In the data rows, zero lies at 4.5, halfway between 4 and 5.
Here are some points, one per row:
[6 6 7 9 3 5 3 4 6 4 4 4 8 6 3 3 4 6 3 5 3 4 4 3 6 6 1 4 6 6 6 3 6 7 5 2 4 3 5 5 6 6 6 5 3 4 7 6 6 5 5 3 7 3]
[5 5 5 4 1 5 3 4 6 4 3 3 5 4 3 6 4 5 9 6 7 4 5 6 4 4 8 2 5 5 3 3 2 3 6 4 9 4 6 5 5 3 4 3 4 4 3 5 5 1 5 4 4 4]
[5 4 6 2 2 4 3 3 6 5 5 6 2 4 4 6 2 4 6 8 5 3 5 4 0 7 5 2 3 3 3 6 3 7 6 8 3 5 6 4 3 1 2 4 6 3 5 2 4 5 6 3 8 6]
[3 4 3 3 4 6 5 4 5 6 7 4 6 3 4 2 5 5 7 7 5 3 2 4 8 4 8 6 2 6 4 4 5 4 6 6 1 5 5 2 4 9 7 4 6 6 9 4 6 4 5 5 6 6]
[5 2 4 1 3 3 6 2 4 3 6 2 5 4 2 3 5 4 3 5 2 5 9 5 4 5 7 4 6 5 3 4 6 5 6 4 3 5 6 6 3 6 3 4 5 5 4 5 3 3 5 5 6 5]
[5 1 4 5 4 3 1 1 2 0 6 1 6 3 6 5 3 1 6 4 7 4 4 4 5 4 2 4 2 6 5 4 5 1 5 5 4 4 2 3 4 2 5 3 6 4 4 6 1 5 4 5 4 5]
[5 6 6 6 6 3 5 3 6 7 1 6 7 7 3 5 4 6 6 5 7 6 4 3 5 4 6 6 4 7 3 4 3 7 4 3 3 7 4 6 7 4 3 6 9 6 5 5 2 5 4 5 3 3]
[2 4 4 2 3 6 5 5 5 7 4 7 5 5 3 5 4 2 3 6 5 6 4 5 6 3 4 4 5 6 4 2 3 4 4 2 5 2 2 1 2 3 4 5 5 7 0 5 5 6 5 4 8 5]
[4 5 7 7 4 3 3 5 5 6 7 8 2 6 1 4 6 4 4 5 4 6 5 2 3 6 5 6 6 6 5 3 6 4 5 7 6 7 1 4 5 5 6 4 1 4 4 4 3 5 3 8 2 5]
[6 7 0 4 6 3 0 3 7 2 2 3 2 7 4 6 6 4 5 5 3 4 3 3 3 3 7 4 6 5 5 4 6 6 3 4 3 6 7 5 5 6 4 5 2 4 4 2 5 2 8 4 5 6]
[3 3 7 4 7 7 8 4 2 2 6 5 5 4 7 4 4 4 6 8 4 6 3 6 4 6 4 5 4 7 7 6 5 5 3 2 6 4 6 2 6 5 0 5 3 8 4 4 4 3 3 5 6 5]
[7 3 5 5 2 3 5 1 4 6 4 6 4 4 4 6 6 3 4 3 5 5 3 9 6 6 1 3 1 7 3 8 6 6 1 3 6 5 5 6 4 8 7 0 5 5 3 3 4 4 3 4 3 5]
[7 6 4 4 7 4 3 3 6 7 5 3 4 4 7 6 6 4 6 6 3 4 8 4 4 4 3 5 5 4 8 6 1 3 5 8 6 3 5 4 2 5 5 2 6 5 4 7 3 3 6 4 5 8]
[1 2 6 6 6 7 4 7 7 6 7 3 6 6 4 5 3 3 5 3 5 6 4 3 1 5 4 7 5 3 3 4 4 5 3 4 5 3 6 2 6 6 8 7 5 6 4 3 3 4 6 5 3 4]
[4 8 6 8 5 6 5 3 2 5 2 6 5 6 3 4 6 4 4 5 4 4 4 7 2 1 5 6 3 5 4 4 5 4 7 6 4 4 3 6 4 5 5 7 4 4 4 4 4 1 3 3 7 0]
[1 4 7 4 6 6 5 6 3 7 3 5 4 6 5 3 3 2 1 5 4 3 2 6 7 3 4 4 4 2 3 6 5 7 4 6 3 5 5 8 6 3 5 4 5 3 2 9 4 2 9 6 5 6]
[3 4 3 3 3 7 5 2 4 6 3 3 6 7 4 5 6 4 1 5 7 5 3 5 2 6 5 7 6 2 6 5 0 4 3 2 4 5 3 5 5 4 4 4 2 1 6 5 7 6 4 5 4 4]
[4 4 3 4 3 5 5 5 4 2 2 7 2 5 6 7 2 5 2 3 4 6 6 6 6 6 8 4 6 5 6 6 3 6 5 3 2 3 6 5 4 4 9 5 5 4 6 2 2 3 3 4 6 4]
[6 6 4 6 3 6 6 3 5 3 4 5 5 4 2 7 4 6 2 4 5 8 6 5 6 4 2 5 4 1 4 3 5 3 7 6 5 4 4 3 8 5 5 5 7 6 4 4 9 5 5 6 1 7]
[4 3 3 2 1 1 6 4 5 6 5 7 5 4 9 4 1 5 3 4 1 2 4 7 2 3 4 7 2 6 6 4 6 6 5 2 4 6 3 6 6 7 5 4 4 3 2 8 3 4 3 2 3 6]
[5 4 4 3 6 6 3 8 3 5 2 3 6 5 5 5 5 7 4 6 7 3 6 6 6 4 3 5 4 4 4 5 6 6 5 7 5 4 2 6 6 5 6 5 0 9 6 3 4 6 4 8 5 6]
[5 5 0 5 4 3 4 5 5 4 9 3 5 4 5 8 6 5 6 8 4 6 4 5 5 5 4 4 3 4 4 2 6 6 3 5 7 3 6 7 4 4 4 5 7 4 7 5 4 6 3 6 4 2]
[3 6 4 3 5 5 5 3 2 3 5 5 4 3 5 4 3 5 6 4 3 2 6 0 8 7 2 6 5 3 1 7 3 7 4 2 5 2 3 5 3 4 4 6 4 5 5 4 5 3 4 5 2 7]
[5 6 5 4 3 6 5 7 4 5 8 5 5 0 7 3 5 3 3 1 9 4 5 4 4 4 5 3 5 3 6 6 4 5 6 3 3 6 6 4 5 6 0 4 5 1 3 5 1 4 3 4 6 5]
[3 4 7 5 7 3 5 2 7 6 4 5 6 6 5 6 6 3 5 3 6 6 4 5 6 4 4 5 5 2 5 4 5 5 7 0 4 7 5 9 6 2 5 3 4 8 2 2 6 4 5 2 7 4]
[5 4 2 7 4 3 6 6 6 1 5 4 5 6 6 4 9 7 8 2 4 5 5 5 3 6 6 3 5 6 3 6 3 3 6 7 1 2 4 5 3 4 4 3 1 5 2 6 6 6 7 4 4 3]
[3 2 2 7 4 3 3 7 3 7 6 4 5 5 4 1 4 7 2 7 5 3 4 3 3 4 1 4 6 6 3 7 2 2 7 5 6 6 6 4 4 4 6 4 5 6 5 3 7 4 2 3 4 3]
[9 2 5 6 5 6 4 6 5 2 8 6 5 5 5 2 3 4 2 4 5 7 4 3 4 3 8 3 5 2 3 5 5 4 2 5 7 5 3 5 3 3 3 8 5 2 5 5 3 3 3 2 4 7]
[4 4 6 4 2 2 4 5 3 7 6 4 2 8 5 3 6 5 5 2 5 3 5 6 6 4 3 5 6 4 6 2 2 3 5 4 5 3 5 3 5 4 3 9 4 6 7 4 3 5 9 4 3 2]
[2 6 3 4 5 5 6 6 5 6 2 3 4 3 3 5 2 5 4 5 5 6 5 4 5 4 4 3 4 9 6 5 6 6 4 6 6 8 3 5 1 2 5 6 2 2 4 4 6 4 7 3 3 4]
[4 4 9 3 5 5 2 6 4 2 3 2 3 4 5 7 7 7 5 6 2 7 3 3 6 3 5 4 3 2 5 6 4 5 5 4 6 4 4 2 3 5 3 5 6 4 4 4 4 5 3 5 5 3]
[5 3 5 3 6 6 4 7 4 3 6 4 5 5 0 6 4 3 6 4 5 3 4 6 7 4 3 8 9 6 5 6 4 6 4 7 4 5 3 5 6 5 4 4 4 5 4 5 7 6 2 3 4 3]
[5 6 3 5 5 3 9 5 5 0 6 1 5 6 6 6 6 3 6 5 5 1 3 3 5 3 4 3 5 7 5 1 3 1 5 8 6 6 5 5 5 6 6 5 5 2 3 2 2 6 5 7 6 5]
[5 5 4 8 4 3 3 5 2 4 4 5 4 0 3 5 6 6 7 3 3 5 3 6 4 5 4 5 6 2 3 6 6 3 4 3 7 8 5 3 3 5 6 5 6 5 7 5 4 9 5 6 6 7]
[4 5 5 5 8 4 3 5 2 5 4 4 6 6 4 8 3 5 4 4 4 6 3 5 3 4 5 4 7 4 3 1 6 3 5 4 2 4 6 1 3 3 3 6 4 2 6 4 7 4 3 5 0 6]
[5 5 4 6 6 5 5 1 5 6 4 6 5 2 7 6 2 6 1 2 2 5 6 3 6 3 7 5 5 5 4 5 5 4 2 7 4 4 4 4 8 4 5 1 4 5 4 3 4 4 8 3 5 0]
[7 6 5 6 3 3 4 7 5 4 5 4 2 4 5 3 2 4 5 4 5 5 7 3 5 8 4 7 1 2 3 5 7 1 2 6 4 7 4 2 4 3 3 2 4 3 5 5 7 4 1 5 6 5]
[3 8 3 3 5 3 2 6 0 3 6 4 3 4 3 1 4 7 4 3 3 5 4 5 2 5 4 3 2 4 6 3 1 4 3 8 3 4 4 8 5 5 6 1 6 6 5 5 5 7 6 2 4 5]
[7 5 5 3 4 7 6 4 3 8 0 4 4 4 5 2 6 4 5 4 3 5 2 3 4 5 6 5 7 5 5 2 5 6 4 6 3 2 7 6 4 2 7 6 5 7 4 3 5 6 4 4 3 4]
[4 2 5 6 6 2 9 5 4 5 1 7 5 4 2 5 5 3 4 5 6 1 4 3 3 0 4 3 3 3 8 5 6 7 2 2 3 4 6 6 3 4 5 3 4 5 2 7 5 5 4 2 4 2]
[6 6 4 3 6 4 5 5 7 3 5 4 4 7 8 2 3 2 2 5 6 3 6 6 4 4 6 5 8 3 4 5 5 8 7 3 5 4 4 2 4 4 6 4 7 4 4 6 6 6 4 5 3 1]
[6 3 4 3 7 7 3 3 7 6 3 6 2 3 5 5 5 6 6 3 3 4 5 3 3 9 4 3 3 3 4 3 6 1 7 3 6 6 4 4 7 7 2 7 5 5 7 8 4 5 3 5 5 3]
[4 5 5 1 5 5 5 4 7 3 5 5 6 4 4 2 6 3 7 4 2 4 5 7 6 3 2 5 3 6 6 6 5 1 3 2 4 1 5 5 5 3 2 4 5 2 5 2 4 7 4 8 5 7]
There is one direction along which these points spread out most. Take the direction at right angles to it along which they spread out most. Go by this last direction. How far along it is each point below, from 0 to 99? 50 is the average, and the first point above lies past it. One standard deviation of the points above along it is 16.
[6 7 0 4 6 3 0 3 7 2 2 3 2 7 4 6 6 4 5 5 3 4 3 3 3 3 7 4 6 5 5 4 6 6 3 4 3 6 7 5 5 6 4 5 2 4 4 2 5 2 8 4 5 6] 58
[5 6 5 4 3 6 5 7 4 5 8 5 5 0 7 3 5 3 3 1 9 4 5 4 4 4 5 3 5 3 6 6 4 5 6 3 3 6 6 4 5 6 0 4 5 1 3 5 1 4 3 4 6 5] 18
[7 3 5 5 2 3 5 1 4 6 4 6 4 4 4 6 6 3 4 3 5 5 3 9 6 6 1 3 1 7 3 8 6 6 1 3 6 5 5 6 4 8 7 0 5 5 3 3 4 4 3 4 3 5] 20
[5 4 6 2 2 4 3 3 6 5 5 6 2 4 4 6 2 4 6 8 5 3 5 4 0 7 5 2 3 3 3 6 3 7 6 8 3 5 6 4 3 1 2 4 6 3 5 2 4 5 6 3 8 6] 32
[3 4 3 3 3 7 5 2 4 6 3 3 6 7 4 5 6 4 1 5 7 5 3 5 2 6 5 7 6 2 6 5 0 4 3 2 4 5 3 5 5 4 4 4 2 1 6 5 7 6 4 5 4 4] 58
[4 4 9 3 5 5 2 6 4 2 3 2 3 4 5 7 7 7 5 6 2 7 3 3 6 3 5 4 3 2 5 6 4 5 5 4 6 4 4 2 3 5 3 5 6 4 4 4 4 5 3 5 5 3] 56
[5 5 0 5 4 3 4 5 5 4 9 3 5 4 5 8 6 5 6 8 4 6 4 5 5 5 4 4 3 4 4 2 6 6 3 5 7 3 6 7 4 4 4 5 7 4 7 5 4 6 3 6 4 2] 53
[5 4 2 7 4 3 6 6 6 1 5 4 5 6 6 4 9 7 8 2 4 5 5 5 3 6 6 3 5 6 3 6 3 3 6 7 1 2 4 5 3 4 4 3 1 5 2 6 6 6 7 4 4 3] 55
[2 4 4 2 3 6 5 5 5 7 4 7 5 5 3 5 4 2 3 6 5 6 4 5 6 3 4 4 5 6 4 2 3 4 4 2 5 2 2 1 2 3 4 5 5 7 0 5 5 6 5 4 8 5] 45
[5 1 4 5 4 3 1 1 2 0 6 1 6 3 6 5 3 1 6 4 7 4 4 4 5 4 2 4 2 6 5 4 5 1 5 5 4 4 2 3 4 2 5 3 6 4 4 6 1 5 4 5 4 5] 27
[5 5 4 6 6 5 5 1 5 6 4 6 5 2 7 6 2 6 1 2 2 5 6 3 6 3 7 5 5 5 4 5 5 4 2 7 4 4 4 4 8 4 5 1 4 5 4 3 4 4 8 3 5 0] 45
[1 2 6 6 6 7 4 7 7 6 7 3 6 6 4 5 3 3 5 3 5 6 4 3 1 5 4 7 5 3 3 4 4 5 3 4 5 3 6 2 6 6 8 7 5 6 4 3 3 4 6 5 3 4] 72
